In the rows, zero is written as 128.
R: a few groups of rows, each row roughly a mix of its group's hidden directions
R (176 x 13)
[[147 153 148 106  95  87 126  96  97 152  81 113 185]
 [109 140 163 132  72 111 138 190  98  91 131 123  90]
 [108  97 119 104 117 133  78 109 108  74 125  62 115]
 [132 118 153 116  68  74 105 133 137 149 117 188 154]
 [137 122 105  74 103  68 114 140 156 110 129  73 151]
 [ 97 154 196 103  95 109 144  84 104 109  95 145 139]
 [100 136 123 120 131  58 175 138  93 127 123 121  69]
 [160  88  91 160 123 139  79  86  99 137 160 132 169]
 [101 131 116 165  72 133 135  72 142 130 141 187 107]
 [137  90 101 165 130 142 113 123  83  82 168 182 132]
 [ 70 142 172  81 100 109 152 131 110 105 125 136  78]
 [ 99 142 112 131 109 128 128 109  90 125 155 150  38]
 [ 94 148 146 106  80 138 130 180 122 146  68 139  92]
 [115 170 114 129  60  68 160 127 113 148 106 111 140]
 [101 112 141 138 191 136  82 142 113  92 124 159 180]
 [105  63 105 150 161 159  85  91 118 156 154 134 146]
 [126 196 129 128 159  91 128 169 177 102 101 145 118]
 [128 179 153  99 109  85 107 155 174 135  86 127  90]
 [101 195 169 121 142  97  88 166 154 113 143 137 148]
 [122 173 148 116 150 133  62 132 157 142 155 152  74]
 [138 163 178  94 136 121 145 107 142  73  80 166 132]
 [150  93 182 140 159 159 118 117 134  90 102 141 189]
 [134 175 164 105 156  97 129 164 116 158  70  92 131]
 [ 66 152 126 115 184 137 109 116 166 147 119 120  77]
 [116  63 132 135 119 109  90  86  94  98 153 148 171]
 [174  97 145 180 194 120 131 141 115 123  84 134 134]
 [113 149 186 124  94 102 137 153  95 140 156 149  66]
 [ 87 140  94 167 172 188 146 157 129 163 147 132 124]
 [118 196 150 118 117  69 102 161 116 124 113 155 160]
 [147 141 144 130 108  88  47 134 111 157 158 115 165]
 [ 86 197  85 146  99 103 147 124 141 102  95 113 137]
 [187 117 140 121 108 108 148 123 100  96 104 158 195]
 [ 92 113 135  86  81 179 122  92 107 123 170 116  95]
 [176 123  92 169 135 133  92  79 125 116 135 108  71]
 [154 118 161 147  88 120  64 171 102 152 161 120 154]
 [148  75  94 166 140 186 131 128 129 110 157 174 109]
 [146 101  56 146  99 100  92 126 135 163 170 121 145]
 [137  83 113 134 127 184  73  80 125 156 151 134 156]
 [ 95  86  83 110  92 154 148 142 152  92  79 151 146]
 [ 54 130 131 140 103 103 105 112  67 142 146 126  97]
 [ 92 141 100  95  71  72 128 115 166 139 143 103 151]
 [160  93 129 122 165 153 165 102 175 122 158 179 100]
 [100 101 105 119  59 179 133  99 131 110 123 173 129]
 [ 82  93 121  69 171 130 155 143 161 121 144  94 102]
 [ 95  90 135  94 115 113 144 151 167  93  67 113  93]
 [150  87  60 183 131 138 125 100  94 145 112 141 142]
 [155 144 157 145 202 152  92 135  85 148 108 115 103]
 [ 83  96  95 117 132 156 127 185 119 137 152  67 121]
 [124 188 122 156 101 126 143  79 157 176 108  91 113]
 [ 98 170 124 100 196  93  84 123 144 122  91 130 123]
 [131 161 167  79 109 100  91 180 150  92 103 128 117]
 [159 154 140 118 102 184 176 176 162  98 115 137 143]
 [153 106 133 113 123 150 197 145 158  67 100 135 105]
 [ 98  69 103 123 189 113 157 145 133 126 121 149 175]
 [202 126 107 105 158 115 152 140 152 128  85 130 174]
 [147 140 180 127  94 163 152  85 150 188 150 114 121]
 [138  71  88 147 111 172 180 111 129 111 156 104 102]
 [110 190  82 162 116  87  93  86 125 138 142 125 111]
 [129 154 183 110 136  76 119 183 126 157 114 120  85]
 [155 173 114  93 154  92 144 139 131 128  49 141 120]
 [107 119 131 118 196 104 125 134 168 168  67 138 123]
 [ 97 196 177 138 143 143 149 119  87 153 119 148 160]
 [ 98 152 129  87  89 157  88 111 113 106 167 125  72]
 [111 132  39 138 110 132 155 139 173 110  99 131 140]
 [155  61 132 115  67  86  92 134 125 125 116 149 120]
 [128 123 171 118 167 160  96 147 182 163  83 141 154]
 [ 99 195 122  98  90  91 110 155 131 101 139 135  86]
 [ 85  68 114  98 105 186 161 142 147 122 152 129 112]
 [139 110 108 144 107 128 169 114 149 190 169 182 104]
 [134 145 127 135 150  79 152 181 154 117  65 103 158]
 [100 117 148 111 146  56 134 136 189 137  93 139 109]
 [157 120  46 146 147 143 127 127 146 164 176 108 124]
 [126 110 141 103 118 125 119 168  84 124 192 177 167]
 [109  96  99 172 140 155  82 169 111 131 185 116 147]
 [161  69 132 102 131 149 168 105 165  89  95 127  96]
 [ 66 126 106 151 146 154 137  78 144 157 159 129 176]
 [ 83 173 118 137 128  79 107 140  92 126 100  71 144]
 [125 169 164 111 136 101  85 133 133 137 183 139  68]
 [124 104  95  89  80 186 114 177 134 138 136  99 144]
 [107  66 137  97 172 148 139 154 166 146 149 174 121]
 [ 88  81 140 105 130 111 115  79 111 191 157 141 112]
 [130 162 161 136  86 147 195 161 165 121 141 162 138]
 [150 106 145 123 204 110 140  77 130 135 165 148  98]
 [103 154 170  96 177 108 171 141 174 142 130 120  88]
 [101 133 136 137 118  93 182 113  89 122 163 147  62]
 [187  79 120 145 160 155 142 128  92 102 103  95  96]
 [158  74 160  57 114 136 133 127 131 143  95 132 166]
 [176 114 152  90 113 131 156  96 130 137  74 101  78]
 [126 181 127  96 161 102 150  66 106 134  81 114 123]
 [162 117 130 163 198 131 171 150 156 131  81 119 141]
 [114 126 141 143 107 136  97 111  95 116  89 108  42]
 [169 110 143  91 107  98 154 140 137  97  58 160 116]
 [192 109 119 136 166 164 130 105  99 142 147  68 135]
 [167 156 124 129 149 131 177 122 187 150 102  92 169]
 [160  99 121  95  88  82 137 167  91 147 169 157 110]
 [ 95 102  84 117 153 113 123 150 126  73 110 105  66]
 [117 127 165  94 150  99  96 175  94 129  82 120  80]
 [115 141 193 115 143  77 178 137 131 138 169 132  99]
 [166  96 137 159 148 168 140 136  59 137 151 162 104]
 [174 109 100 175 125 148 116 150 123 207 131 121 128]
 [185  86 133  96 173 140  83 150 129 106 154 118  99]
 [ 85 131  88 128  92  80 154 100 186 138 102 116 127]
 [113 176 116 112 135 137 114 105 137  93 184 132  61]
 [206 128 110 120  99 114 110 176 138 169  97 121 127]
 [135 142 125 133  54 102  99 126  87  98 129 131  73]
 [127  87 101 101 106 127 118 115 124 147 218 137 150]
 [149  84 108 126  93 110 117  63 157 153 168 138 161]
 [ 84  88 129 112  87 157 159 111 141  92  92  79 117]
 [145  58  99 114 132 145 108 102 105 136 186 103 103]
 [ 98  80 122  97 115  94 160 144 115 124  69  86 100]
 [105 153 141  83  83  89 119 158 124  87 107  92 168]
 [177 118 155 119 130 134 121 165  41 122 129 117 109]
 [110 148 123 138  81  74 122 129  88 146  92 130  67]
 [148 150  65 163 142 113 172 138 133 108  83 119 171]
 [126 148  85 140  75 148 142 102 100  71 176 133 124]
 [ 93  67 118 137 167 159 101  98  91 128 125 105  85]
 [116 183 143 131 117 148 119  86 186 158 107  81 113]
 [117 168 137 120 132 128 185 158 128 132  68 185 132]
 [ 80 114 105 109 125 106 109 107 194 164 161 160 109]
 [112  98 108 118 112 140 167 121 216 106 132 151 148]
 [108 114 105 124 166 146 102  73 107  59 120 142 100]
 [138  64 164 148 173 156 147 116  96 156 100 124  94]
 [107 130 123 132 107 134 167 209 148 122  95  87 152]
 [ 73  81 153 118 141 136 160 119  66 122 126  92 145]
 [ 70 109 120  92  98 123 178  96 177 120 116 149 115]
 [ 83 133 144  77 143 102 160 152 131 116  69 104  92]
 [ 59 124 171 138  90 155 125 151  94 130 159 102 105]
 [166 141 131  95  96  95 176 149 156  85  84 134 102]
 [ 77 185  88 128 102  72 159 123 113 115 137 141 119]
 [145 113 112 155 150 151 207 135 180 112 136 160 119]
 [ 89 160 138 119 199 126 106  76 135 102 144 117 157]
 [166  76 157 124 121 158 139 119  98 184 176 121 143]
 [135 110 127 174 113 104 193 154 122 159  89 152 168]
 [ 63 145 141 150  60 110 143 100 123 116  97 153 130]
 [141  82 145 126  65 132 175 135  99 131  91 162 103]
 [154 147 113 136 186 103  91 110 182 130 152 132 176]
 [156  93  92 179 180 125 167 119 125 127  85 129 155]
 [217 136 152 131 128 149 135 172 133 151 127 121 163]
 [129 131 186  87 101 196 155 135 103 117 156 117 132]
 [ 83 139 159  61 107 126 114  98  90 102  96 109 144]
 [114 116 166 135 138 164 152 147 103  95  52 110  99]
 [110  68 144 114 145 175 187 146 155 109 147 146 109]
 [ 65 130  93 165 102  84  99 130 162 127 113 146  94]
 [117 166 144 128 153 111  54 143 156 131 174  91 137]
 [151 182 135 100 146  97 128 124 108  96  67 108 170]
 [165 105 106 114  95  91 129 159 185 123 109 181 149]
 [163 154  93 143 130 104  93 167 157 125  90 119 190]
 [153 134 187 105 133 106  87 139  79 128  71 135 139]
 [124 140  87 146 114 100 146 154 164  98  54 143 156]
 [152  83 123 158 118 136 135 129 107 110  81 132 206]
 [160 150  92 128 189 116 136 134 188 127 130  92 162]
 [ 94 139 146 142 141 171 160  92  68 175 109 120 105]
 [103 100  98 113 167 114  95 122 188 156 100 175 122]
 [ 86 125 126 104 160 117 161 134 146 140 103  88 202]
 [ 55 131 104 154  77 116 102 153 122 104  88 127 124]
 [114 136 106 132 120 101  84 195 184 111 161 126 110]
 [104 105 181 148 161  94 169 128 107 148 103 169  89]
 [113  76 111 161 109 137 105 201  99 108 141 156 135]
 [ 75  70  87 149 126 131 127  97 137 125 163 176 117]
 [ 93 124 173  85 163 183 131 122 176 132  99 129 111]
 [159 193 167 127 130 141 116 148 191 131 117 162 118]
 [128 155 139  80 118 157 127 139 123  66 146  75  89]
 [138 152 174  86 129 119 114 185 124 162 162 177 136]
 [190 138 105 112 119 113  75 135 166 121  86 168 140]
 [122 164 110  91  63  99  97 136 123 123 182 105 141]
 [151 107 135 183 127 177 153 134 149 153 103 165 179]
 [132 100 154 103 130 182 133  92 153 155 191 103 151]
 [ 64 104 140 170 117  79  94 118  86 148 121 116 116]
 [ 92  99 155  82 103 172 134 186 115 116 120  89 138]
 [141 140  75 112 129  66 107  93 127 159 103 159 166]
 [161  69 114  95  84 121 132 142  95 125 185 129 107]
 [ 98 123 161  80 148  48 110 107 112 110 145 119 122]
 [118 167 182 102 160 104  92 124  88 138 153  81 114]
 [ 88 145 178 123  92 129 160 109  78 155  99 142  89]
 [129 112 121 137 170 145 100  82 158  87 116 155 192]
 [158 143 132 173 109 175 194 164 144 137 160 126 136]]
which group is each row in? (one row of each group first)
[103 199 146 152 103 120 142 162  90 110 171 106 141]
S
[105  73 132 138 118 140 135 113 174 147 167 176  79]
P
[141 108 109 155  81 186 138 157 127 157  79 133 166]
X
[150 162 124 103 128 104 103 104 134 185 142  56 117]
N

[170 135 146 105 168 108  98 120 121  81  67 159 145]
P
[214 106 121 121 131 131 130 125 112 149 139  89  78]
N
[ 75 159 122 121 174 122 127  93 134  93 163 126  72]
P
[140  80 107 123 101 188 120 196 127 139 141 108 141]
P
[112 126 154 105 125 144 101  88  97 102 188 128  68]
X
[139 103  79 139 171 112  93 101 118 140 193 131 161]
N
[168 123 124 125  62  80  96 167 155 118 161 122 137]
S
[ 68 123 146 117 169 112  61  86 124 143 133 123 113]
S
[126 113 149 104  65 151 146 139  92 163 172  92  96]
X
[159 133 148 165 128  53 152 145 122 144 157 145 175]
X
[187 113 127  90  99 134 167 122 180 160 116 149 160]
P
[163 149 173  93 159 143  81 133 127 143 182 116  93]
P
[ 81 111 126 145 179 135  95 105 109  82 165 135 173]
S
[ 97 123 182 125 136 175 141 131 135 159 115 163  65]
X
